Each row is where one point has got to under a steady rotation. How many ticks took it there?
The counts run from 0 to 1285.
[ 97 165 123 136 115  92 123  96 124 107 138 139 101 164 116 120 138 116
  96  84 129 144  83  84 126 160 125 130 120 107 106 187 117 176 126  91
  80] -> 1213
[107 117 106 153 112  67 161  72 139 113 157 129  99 106 108 109 138  94
 145  81 118 149 121 118 134 114 111 128 109 114 123 114  80 118 143 103
 113] -> 578
[164 141  79 145 120 111 123  63 151 103 142 131 138  88 126  99 126  85
 138 123 110 130 191 111 106  82 142 153 126 138 149 130  92 111 171 138
 162] -> 182
[118 174 135 115 105 122 160  65 106 113 161 165 124 115 103 123 129 111
 120  96 109 160 123  94 103 149 100 118 144  93 138  93 124 168 150 119
  98] -> 294
[102 109 127 104 100 115 142 110 152 155 146  78  94 130 118 127  65 160
 125 129 110 161 117 105 156 166 110 126 163 125 176 105 111  97 126 108
 151] -> 784
[141 171  84 186 120 122  74 106 156  81 175 131 135 141 145  92 116 103
  88 160 109 143 153 129  89 133 152 125 132 155 144 100 103 153 112 133
 150] -> 760
[138 150 138 119 128 145  67 106 133 101 136  60 130 117 132  86  99 102
 129 164 114 143 158 115 138 111 124 130 158 137 108 183 138  68 119 147
 124] -> 906
[100 134  49 145  98  98 139 110 164 121 146 131 133 155 126 157  95 136
 107 121 160 130 128 122 103 106 144 149 126 124 163 161 154 125 107  78
 172] -> 695
[139  99 146  79 128 158 142 105 164 128 167 131 106 134 129  89 136 125
 164 138 115 161 182 156 137 147 129 179 125 125 148  85  93 110 166 122
 158] -> 660
[111 130 106 130 113 102 150  96 115 126 185 157 100 131 100 124 114  91
 104 135 122 159 130 114 112 167  77 154 212 121 127 103 124 155 125 100
 122] -> 291
[ 47  73 139  99 129 108 138 120 155 142 161  98 139 146 130 130 131 170
 117 146 152 160 105 127 130 147  89 167 133  92 163 138 151  92 110 111
 151] -> 210
[119 111 131 110  96  99 166 106 124 155 128 106  92 122  81 115  84 111
 124  96 121 126 120  97 172 122 123 171 139 146 164 172 130 102 160  87
 137] -> 443
[138 191 117 160 105 101 101  68 100 102 135  86 130 121 133  88  76 134
  99 155 132 143 127 135 118  99 114  83 138 123 141 142 123 134  98 125
 101] -> 49
[114 174 141 123 140  98 121  81 149 100 153  65 102 123 125 175 171 106
 152 105  99 154 101 123 143 156 107  87 136 133 118 135 136 148 121 130
  72] -> 2
[121 123 108 143 125  88  64 104 139 149 167 139 116 136 116 111 144 113
  70 171  98  88 131 123 107 110 138 114 159 163 139 142 122 107 169 117
 153] -> 621
[128 153  82 108 127 119 112  65 173 107  91 105 155 111 152 114 152 115
 147 149 128 160 171 121  86 101 140 114 114 112 107 106  90 100 110 131
 159] -> 1047
[161 206 120 132 114 122 140  62  97 109 119 127 136 123  92 108 112 106
 146  84 127 162 139  85 141 106 127 126 141 166 116 127 103 157 131 120
 103] -> 1159
[137 138 170  95 149 130 113  67  68 130 153 114 137 142 122 113 186 148
 131 106 176 141 102 126 135 147  94 164 125 174 114 143 124 121 162 130
 110] -> 91
[158 183 134  71 125 144 134 118 126 137 117  94 142 143 143 128 128 175
 113 168 150 154 160 117 137 157 129 152 169 116 180 177 153 160 144 126
 149] -> 541
[146 111 160 155 128 121 123  90 131 114 201 111 101 105 109  78 131  94
 115 101 108 127 143 127 132 146 142 134  87 167 143  86 105 124 192 147
 122] -> 376
[152 146 114 149 132 104 105  84 104 120 127  83 121 153 156  63 127 130
  88 123 139 103 103 135 142 101 138 122  90 186 127 171  97 125 155 133
 125] -> 961
[126 107 131  95 146 146  85 119 130 163 133 126 119 163 107 112 185 131
 118 192 165 105 147 152 113 117 152 133 101 173 137 123 145  86 161 113
 174] -> 610
[151 104 128 115 140 106 146 101 148 126 138  64 108 121 137 104 158  96
 125  97 120 126 100  91 119 178 126 115 107 154 100 125  78 102 159 144
 135] -> 717
[110 174 110  86 136 162  65 118 147 102 113 147 147 165 139 136 138 140
 149 179 149 175 142 105  91 137 138 136 146 112 119 128 144 116  91 103
 142] -> 413
[117 137 125 133 138 125  60  84 117 124 126 110 161 152 127  84 168 126
  69 167 134  94 115 115  94 132 126  89 132 183 109 122 117 123 133 157
 139] -> 616
[151 170 108 134 135 147  59 127 144 117 173 164  93 156 149 115 136  78
 114 178 135 128 158 146  95 120 174 143 115 130 121 163 144 133 129 103
 135] -> 758
[ 71 104 129 119 106 153  83 102 155 103 179 176 137 169 100  98  92 117
 106 136 112 136 121  96 114 136 122 131 159 148 128  80 116 103 124 100
 144] -> 1141
[158 190 143 113 149 129 115  94 133 102  89 103 120 146 113 114 156 106
 151 133  92 161 166 111 156 126 127 126 163 175 102 133  85 149 120 128
 107] -> 526
[123 145 125 107 114 178 125  96 135  97 198 133 118 125 118 147 112  99
 173 111 165 166 138 104  99 155 144 177 110 112 133 131 167 113 129 104
 134] -> 1282
[113 138 103 123 102 110 156  88 119 141 180 181  89 112  91 129 118  93
 130 119 113 152 145  98 110 155 108 150 156  82 144  91 134 144 162  83
 128] -> 295
[ 81 165 145 114 133 131 131 104 142 114 138 142 187 194 112  88 144 132
  73 131 103  99 149 140 125 121 140 122 107 128 159 127 137 194 124 134
 119] -> 744
[151 214 153 108 118 160 135 115 109 140 117 124 142 169  76 116 121 132
  99 150 153 132 129 104 121 157 158 129 124 159 156 115 149 189 131 118
 138] -> 883
[103 170 124 116 129 154 126  86 143 106 169 143 180 172 133 100 163 109
  85 148 114  91 143 158  91 104 144 109  88 120 150  99 142 180 130 122
 131] -> 748
[ 89 154 141  96  91 163 149  82 121 132 147 132 177 179  90 101  91 141
  99 108 111 126 107 112 121 129 115 124 149 162 158  83 141 154 112 112
 131] -> 162
[146 110 152  80 129 134 112  96 108 153 132 156  95 129 116  68 140 136
 145 172 121 155 170 141 144 116 110 158 139 120 135 107  82 105 179 114
 150] -> 668
[129 145 122  98 129  96 126  68 101 122 117  85 136 115 162 125 155 174
 128 131 164 165  86  87 112 168  82 119 154 123 109 117  91 118 127 132
 129] -> 1062
[170 191 130 144 127 109 141  68 123 119 150 129 104 164 143 110 149 113
 124  93 135 117 109 132 134 139 147 121  91 180 112 136  99 179 158 102
 112] -> 239
[124 145 158 118 129 167 124 104 126 113 164 110 139 141  99 115 154  74
 121 101 151 115 110  80  95 186 165 143  76 147  96 115 136 127 146 136
 117] -> 367
[103 132 138  96 111 119 183  68 133 137  97  75 149 113  89 101 116 113
 125  80 106 106 123 107 136 107 130 123  86 113 151 148 126 118 152 123
 111] -> 449
